Here is a table of points, one per row:
[ -1 -36 -39  54  18 -18  23   5 -47  10 -20 -13  11  -3  28 -79 -13 -28  -3 -37   8  43  28  -4 -25  42 -10 -65  23  -8  36 -28]
[-13 -12 -20  -2  49 -19  -5 -55 -36 -19  42  46   3 -34 -19 -51 -11  10  22 -66   9 -25 -24  -5   6  26  35 -42 -17  18 -52  35]
[ -4  14  11  -7 -35 -48  67  87 -25   4  -1  27 -48 -11  51   7  -3 -20  76  10 -34 -51  13 -41 -18 -24 -19 -45   4  21  18  28]
[-17  33 -47 -31   7 -38 -34  33 110 -20  -9 -15   9   3  28  18  79  53  -6   9  22 -12  -9 -13  44  36  30  27  28  -1   5 -29]
[-31   2 -50  19 -40 -10 -42  32  76  32 -10 -10  38 -18  14  34   8  -2 -65   3  54  30   4  61  34  -1  31  -9  68  32   4  -6]
[ 30  34   7  -6  14   2  27 -42 -41 -42  10 -14 -42  15   5  18   6 -31  -9  37 -35   6   9  30  11  59  14  -7  -4  29 -33  -9]
[ 43 -29  41  58   0 -32 -23 -71  -6  39   3  23   2  23  -8  53  -5  28 -87 -14  16   0  40  -2 -54  -8 -22  39 -10   8   7  24]
[ -7 -29  27  -2  39 -13  -7  -6 -68 -13 -25  -6 -25   5  28  20 102 -10 -20  20  12 -10  30   6 -55 -18   0   9 -11 -47 -40  25]
[-39 -20 -40  60   0 -46 -18  29  12 -16  21  21  19 -16  46  16 -38 -17  12 -41 -34   1 -38 -14  -5   6  14  -3 -43  53  29 -13]
[-32 -30 -29 -65 -36  37  24   5   4 -78 -36  39  31 -14  27 -11   4  34  78  20  -5  -4  25 -41  47 -14  10 -23  -5  51  39   0]
[ 29  27  -6 -33  -7  29  32  30  42   7 -39  26 -24 -18  82   9  -6 -27  39  30  -1  68 -33  16 -51  10 -34 -17 -59  32  32 -11]
[  3 -28 -26 -68 -33   2  90 101  18  -9  55 -15   5   9   1 -26   2  24  56  26 -41  17  28 -26   7 -12  -7   8   6  29  37 -25]
[ 32 -38  -2  13 -33  76  41  26 -38  22  14  63 -53  11  63   7 -54  28  63  13 -46 -28   8  -6 -56  49   1   7  -7  36  75  -2]
[-20  34  21  -8   7  29  -3 -92 -55  37  32 -24 -19  57  27   1  23 -55  43 -29  53 -20 -17  11 -29 -10  -4  59   4 -45   7  15]
[-66 -44 -31  10  19   5 -24   1  48   6 -42 -13  -3 -11 -47   2  17 -38 -43 -24 -49 -31   5   0  55   7  -1  51 -32 -65 -57   9]
[ 13 -54  26 -27 -17  46 -28   0  76  -1 -39 -21  -1 -56 -18  -8  41  29 -49 -35   4 -53 -51 -24  23  -2 -78   9  40 -22 -51  18]
[-31 -22   5  16  -5  19  21  15  72  -8  11  14 -21 -45 -38 -41  29   7 -30   4  49  41   1  56  40 -10 -17  44  69  35  24 -19]
[-37 -40   9  16  32 -18  36 -30 -15  -7  20 -47  30  25   2  21 -36   7   3  37 -14 -27 -20 -32 -19 -47  37 -23   5  20  15 -10]
[-25  52  56  73  28  66 -33  -3 -81  11  29 -22  17 -27  12  23 -13   4 -55  57 -15  -4  26  -3  43  68  35 -41 -18 -62   9  -4]
[ 26  46  78 -14 -13   7   0  14  12  11 -38   3   0  26  -8 -13  21 -51 -10 -26 -62 -36 -12  11 -45  38  65 -49   2  -6  -9 -18]
[-23  36  -4 -22 -17  13  80 -15 -75  25  10  11  -3   1  53  42 -48  48  54 -15 -17  47  16 -34 -29  -3 -35 -38   2  27  43 -72]
[ 48 -18 -27  53  -3  31  35  26 -56 -38  55 -15 -41  62  19   0   0   9  50   6  -3   7 -17  -9  -5  30  -9 -63  18  11  36 -25]
[ 42   5 -11  36  18 -12   7  16 -15  77  34 -17  17  24  37  -3   1  -9  25 -37  -5 -28  70  10  13   3 -15  51 -22  31 -63   3]
[-39  48 -14 -34 -13  -8 -48 -17  15 -11  10  41  10   9 -43 -23  -8 -22 -32   5 -14 -51 -10   4  -4  16 -25  51 -21 -51 -41 -30]
[ 32  45  31  66  47 -12  -6 -95   2 -11  80  20 -34  25 -59  32  -7 -42 -24  30   2  27 -19  37 -14 -54  -9  -4  16 -67 -32 -51]
[-70 -23  19 -73  14 -27 -64  34  14  21 -39 -56 -33  -4 -28 -23 -17  21 -11  30 -13  11 -45  26 -32  24   7  38  37  24   2  20]
[ -9   7 -29 -41 -34 -15 -18   6  64 -18 -34 -18 -61 -10  18  -9 -11  46 -33  25  51 -25   4 -10  44 -19  14 -21  42  17 -54  41]
[ 39   1  10   0  59  16  30  13   6  -9 -68  36  39  62 -32 -22   2 -20 -58  11  48 -30 -50   9  53  30  19  72 -16  -4 -12  37]
[ 72 -64  -8  52 -25 -26 -10 -51 -30 -29  39  -1  43  13 -36  54 -26 -21  39  11  50 -28  23  10 -65  26  14  21  -3 -38 -50 -21]
[ 67  25 -19  16  -4  -2   3 -17 -12   7  -5 -43   0   7   1 -72 -37  38  16  59 -11 -17  -5   8  -1 -36  19   0 -33 -42  38   4]
[-27  18 -20  34 -17  24 -30  22 -33 -32 -25 -47   8   9 -14  -5  26  37   8 -38 -15  27   1  48  15 -40  -1  16 -68  47   0 -50]
[-45  -4 -14 -23  30  -6 -25  -1  84  35   8  21   3  30 -69 -11  28  36 -23  -7  39  28   7 -38  30   7 -48 -36  30 -21  24  58]
[-19 -86  25 -49 -16 -28   1  34 127 -32  18  24   0 -34  22   1   0 -27 -62 -28  12  26 -39   9  28  -2  19  16 -43 -67 -11  66]
[ 24 -45   3 -23  -3  37   6 -14 -27  46   4 -13   7  53 -26  18 -11   5  45  -4  -2  10  52  36  14  15  20 -67 -42  34  36  12]
[-15  -2 -11   0  12 -16 -24  28  23  15 -35  -3 -22 -17 -33 -22  -6   8  42  -1  -4   7   0   5  49  -1  12  11  14 -11  12  34]
[  6  11   3 -51  13 -66 -39 -18  23 -19   3  43  32 -24  28 -20   2 -14 -21  36 -25  17  35   4  29   1 -32  28  22   1  16  23]
[ -7  17 -31 -55  -6  35 -44  28  43   6  36  76 -41 -54  13  13  20  -4   2 -37   9  11 -10 -51   0 -23 -15 -41 -41  65  80 -27]
[ 45  -2  15 -25  -4  50 -70 -40 -58  41   0 -10  38 -39 -22  33  18 -11   7 -27 -22  18 -32 -63  22 -13  42  53  22   2 -33 -47]
[ -6  -4 -24 -41  11  53  84  22 -42 -16 -53 -69 -22 -52  12  10 -40 -72  38  56  18 -37  65 -25 -30 -21 -24 -40  -4  95  67 -14]
[  2  33  18  11  36   5 -31  31 -48 -45  33 -14  11   4  42  15 -52   5 -32 -12  35  21   6  -8   7   0 -19   8  -3 -20 -72  -7]
[-30 -11  39 -44   4  23   3  71  36 -34 -38  28 -26  17  44 -56 -10  23  87  -6 -32   5  36  -6  16 -61  12 -40  41  70  32  -9]
[  94   42   68   55  -12  -70   15 -108  -34    1   82  -52   27   -9  -33    3   19  -18  -55  -20    1   -6  -33   47   -6   13  -16   35  -14  -29   26   29]
[ -8  45   5  20 -17   7  67 -17   7 -24 -50 -12  -5 -17 -32  -2 -41  70  26 -10  28  11  56 -34 -75  -8  53  18 -53  63  -3  33]
[-27 -18   2  48  -2  -5 -37   0  -3  52   9  42  52 -10 -22 -65  84  -6   8  62  51  19 -41 -21 -18 -27 -28 -36 -46 -29 -35   6]
[-26   4  -3 -23 -77   6   7  52 -52  30  12  43 -17  25  11   3  -9 -11 -13 -20  48 -30   2  36  12 -26  33  39  10 -14  21   9]
[ 60  30  11  45  69  -4  37 -30  -9   9  10 -12  40  15 -23  63  23   6   5  17 -31  -9 -29  36  -5 -43  -1 -26  25 -47 -41 -38]
[  5  12 -47 -41  -9   0 -17  32  -7  15 -15 -15  44 -12 -49  10 -23   4 -39 -58  -4  63 -42 -27 -14  12  32   5  62 -32 -20  41]
[-25  27 -50  21 -44   4 -28  -5  33   5 -32 -22  13  12  15  -5   1 -34 -26 -13 -89   1  -2   1  61 -37 -36  -1  46 -41  15  48]
[-37  19  -2 -13   6   3   3 -10   9 -42 -14 -17  14 -23 -23 -12  18  14 -31 -11 -34  -1  -4  31  -8  18 -17  -7  -2 -15 -32  31]
[ 28  -7  73  46 -11 -85 -28 -58 -51   6 -12  -9 -20  17 -45  53 -47  -4  -5   4  37   3 -10  -9 -39  25 -43  27 -19 -68 -42 -84]
These points spread out most along one direction. Take the direction at right angles to it along which they spread out most. Go by this last direction. Where along it does each point below lie, from 0 to 99? 50 is the average, and the first point above lies past it. One standard deviation of the points above along it is 16.
[ 48 -18 -27  53  -3  31  35  26 -56 -38  55 -15 -41  62  19   0   0   9  50   6  -3   7 -17  -9  -5  30  -9 -63  18  11  36 -25] 74
[-17  33 -47 -31   7 -38 -34  33 110 -20  -9 -15   9   3  28  18  79  53  -6   9  22 -12  -9 -13  44  36  30  27  28  -1   5 -29] 22
[-66 -44 -31  10  19   5 -24   1  48   6 -42 -13  -3 -11 -47   2  17 -38 -43 -24 -49 -31   5   0  55   7  -1  51 -32 -65 -57   9] 26
[-30 -11  39 -44   4  23   3  71  36 -34 -38  28 -26  17  44 -56 -10  23  87  -6 -32   5  36  -6  16 -61  12 -40  41  70  32  -9] 44
[-70 -23  19 -73  14 -27 -64  34  14  21 -39 -56 -33  -4 -28 -23 -17  21 -11  30 -13  11 -45  26 -32  24   7  38  37  24   2  20] 31
[ 32  45  31  66  47 -12  -6 -95   2 -11  80  20 -34  25 -59  32  -7 -42 -24  30   2  27 -19  37 -14 -54  -9  -4  16 -67 -32 -51] 65
[-31 -22   5  16  -5  19  21  15  72  -8  11  14 -21 -45 -38 -41  29   7 -30   4  49  41   1  56  40 -10 -17  44  69  35  24 -19] 29
[-25  52  56  73  28  66 -33  -3 -81  11  29 -22  17 -27  12  23 -13   4 -55  57 -15  -4  26  -3  43  68  35 -41 -18 -62   9  -4] 65
[-37 -40   9  16  32 -18  36 -30 -15  -7  20 -47  30  25   2  21 -36   7   3  37 -14 -27 -20 -32 -19 -47  37 -23   5  20  15 -10] 61
[ 24 -45   3 -23  -3  37   6 -14 -27  46   4 -13   7  53 -26  18 -11   5  45  -4  -2  10  52  36  14  15  20 -67 -42  34  36  12] 64
